(in the rows, 100 means zero)
Each named turn below is shown by a few rows before and after it. Which turns, in which order, take the first row of each later pair to the second? The first pair is answered.
turn Vozel:
107 102 101 108  98 109 113 100  98 102  88 105 103  88  99 103  95  95  82  99 104  96  94 103 107  88  89  87 113  94 106  98  86  80 114 105 108 111 106 -> 106 103 101 112 100 112 108  95  97 100  91 112 101  92  98 100  94  93  86 105  97  92  96 113 118  84  90  87 118  93 107 106  83  85 106 103 106 119  99
 91  94 103 124  94  92 104 101 107  91  84  69 108 116  98 118  97 107  89  90  80  71 103  91 101  92 111 121  98 105 105 135  80 109  74  90  89 106  93 -> 102 108  88 114 103  90  94  99 100  98  93  60 106 115 100 112 107 114 102  91  80  61 103  99 104  89 107 118 102 101 114 134  88 110  84  96  91 110  80
 92  89  94  96  93  95 108 101  94 104  98 108 111 120 107 113  80  82 110 100 109 108 105  99  96 127  97  88 103  88  88 118  95 102  97  97  96 106 100 -> 103  98  86  86  97  91 105 100  84 107 108  97 107 114 109 105  98  91 121 100 111  98 106 108 102 126 100  83 104  88  99 112 108 101 108 101  99 100  86
 88 108  97 112  99 114 112 105 118 105 100 109 104  79 104  92  95  96  83  91 102  86 101 106 116  93 102  88 106  99  82  84  77  90 106  94  92 114 110 ->  95 118  95 101 106 108 106 107 112 104 109  99 100  79 105  89  99 102  93  93 106  78 100 114 114  92 103  83 106  96  95  82  88  98 108 100  93 116 102
turn sif:
 98 107  90  75 117  91  83 110 112  92 119  92  96  77 105 107 112  99 115 105 100 125 114 101 100 104  92 108  89 104  93  92 117 129  90  92  84  90 110 -> 108 115  84  67 111  88  81 109 104  94 120  86 100  77 106 108 118 102 120  90 107 120 112 103  97 103  85 102  95  98  97  86 114 117 104  96  90  94 104
118  85 112 103 110  88 118  96  79 110 104 109 106 138  86 101  96 120  90 119  93  99 103 102  87  74  93  70  94 115 107 130  82  77  73  87 124 114 113 -> 122  86 109 106 114  94 108 101  90 103 114  83 108 123  82  95  98 118  89 119  83  75 104 102  98  68  95  85  89 118 124 124  86  78  73  90 128 122 117
105 109  84  88 104  94  98 104 105  96 110 115  92  96 108 103 117 104 122 101  98 132 121 102 101 108  92  83 104 100  81  82 106 117 107  94  91  84  91 ->  97 105  92  97 112  99  89 107 123  85 121  94  89  85 105 105 104 102 112 102  87 119 119  93 112  97  98 102  96 107  93  86 109 124  89  92  90  83 107
 96 102 105 122  99 102  91  99  85 104  91  85  93 110  95  95  91  97  94 106  98  57  77  91  95  86 100 103 111  99 133 113  82 101  91 112 103 124  91 ->  94  97 106 112  85  94 107  93  74 119  83 114  95 133  95 103  90 103  95 104 113  86  81  98  84  98 101  82 117  86 111 114  78  95  95 109 103 113  85
turn napup:
 91 105  93  92 107 110 104 107 110  96 102 111  98  81 110 102 103  97 101  94 100 119 110 102 114  97  90  88 107 101  86  86  87  99 112 106 101 100 112 ->  91 107  92  90 114 106  95 110 113  96 116 103  96  78 109 104 106  99 108  96  91 111 114 102 115  95  95  93 100 105  92  94 101 111 107  97  97  98 106
117 103 104  93 113 106  92  98 104 119 109  90  88  93 105  99 106  75 110 113  90  85 111 102 117  86  94 104 101  96 102  94  84  97  90 107 117 113 113 -> 119 101 108  88 111  98  86  96 112 109  98  78  90  93 102 100 114  82 114 101  98  99 112  86  94  91  90 118  96  96 102  87  96 100  95 108 123  94 113
106 117  92  80  86  77 109  90  61 112  95 126 101 130  99 107 104 110 127  97 130 117 105 116  90 113  99  74 115  80  95 104 110 108 122  94  94  88  73 -> 108 121  89  79  87  74 109  94  61 108 104 121 103 130  99 104 106 117 131 106 126 115 106 114  97 112 104  75 114  85  96 106 115 113 117  95  90  86  68
Now pairs of rows:
(2 to 4 turns a pair)
108 102  76  86  90  90  93  98 101  83 118  71  93  90 106  84 122 119 123  92 102  94 114  97  83 100 103 110  84  95 119  90 122 127 111 110  91  69  99 -> 103 104  75  79  85  84  99  90  93  89 111  81  95  98 102  87 123 122 123  91 110 103 114 101  78 103 106  97  87  91 108  95 118 123 113 111  92  66  95 | sif then sif then sif
122  94  94  92 102 103  72  96 117 104  94  71  97  79  96  95 108 102 104  75  95  90  91  89  90  92  80 121  97 104 113  74 103  86 132 118  97  90 110 -> 122  97 100  93  92 110 100  98  99 122  95 115  94 100 102  99  97  96 101  88 107  76  85 117 109  98  89  79 124  93  93  82  74  72 134 119  96 112  99 | napup then sif then sif then sif
 77  76 120 117  82 110 104  92  91  90  83 115 109 125  95 112  76  91  63  76  97  81 107  91  86  96 122 100  73  94  85 103 107  80  84  87 103  99  95 ->  81  84 116 116  77 103  98  89  94  82  85 104 109 125  90 109  81  96  67  75  95  87 109  86  77 102 118 111  67  92  84 103 124  91  84  84 104  89  96 | napup then napup
 88 100  86 108 109  88  87  82 113  79 114  79  96  94 114 115  60  99  92 117  95  91  86  75  99 101 118 100  73 115  87 133 120 118  83  82  74  80  97 ->  86  98  85 119 105  96 102  83 109  88 119  99  92  97 114 111  50  94  85 122  99  78  84  90 118 101 119  77  87 114  84 137  98 110  81  86  74 102  97 | napup then napup
 80  70 115 113  89 111 113  95 105  94  62  99  99  87  79 111  84  84  80  96  92 140 111  75  76  95  96 111  92 112  82  95  88  90  85 110  99  97 122 ->  78  81 108 107 103  98 100 100 115  82  82  76  99  85  81 107  95  96  90 104  92 138 117  72  75  98  99 125  73 114  92 103 116 120  75  97  97  81 121 | napup then napup
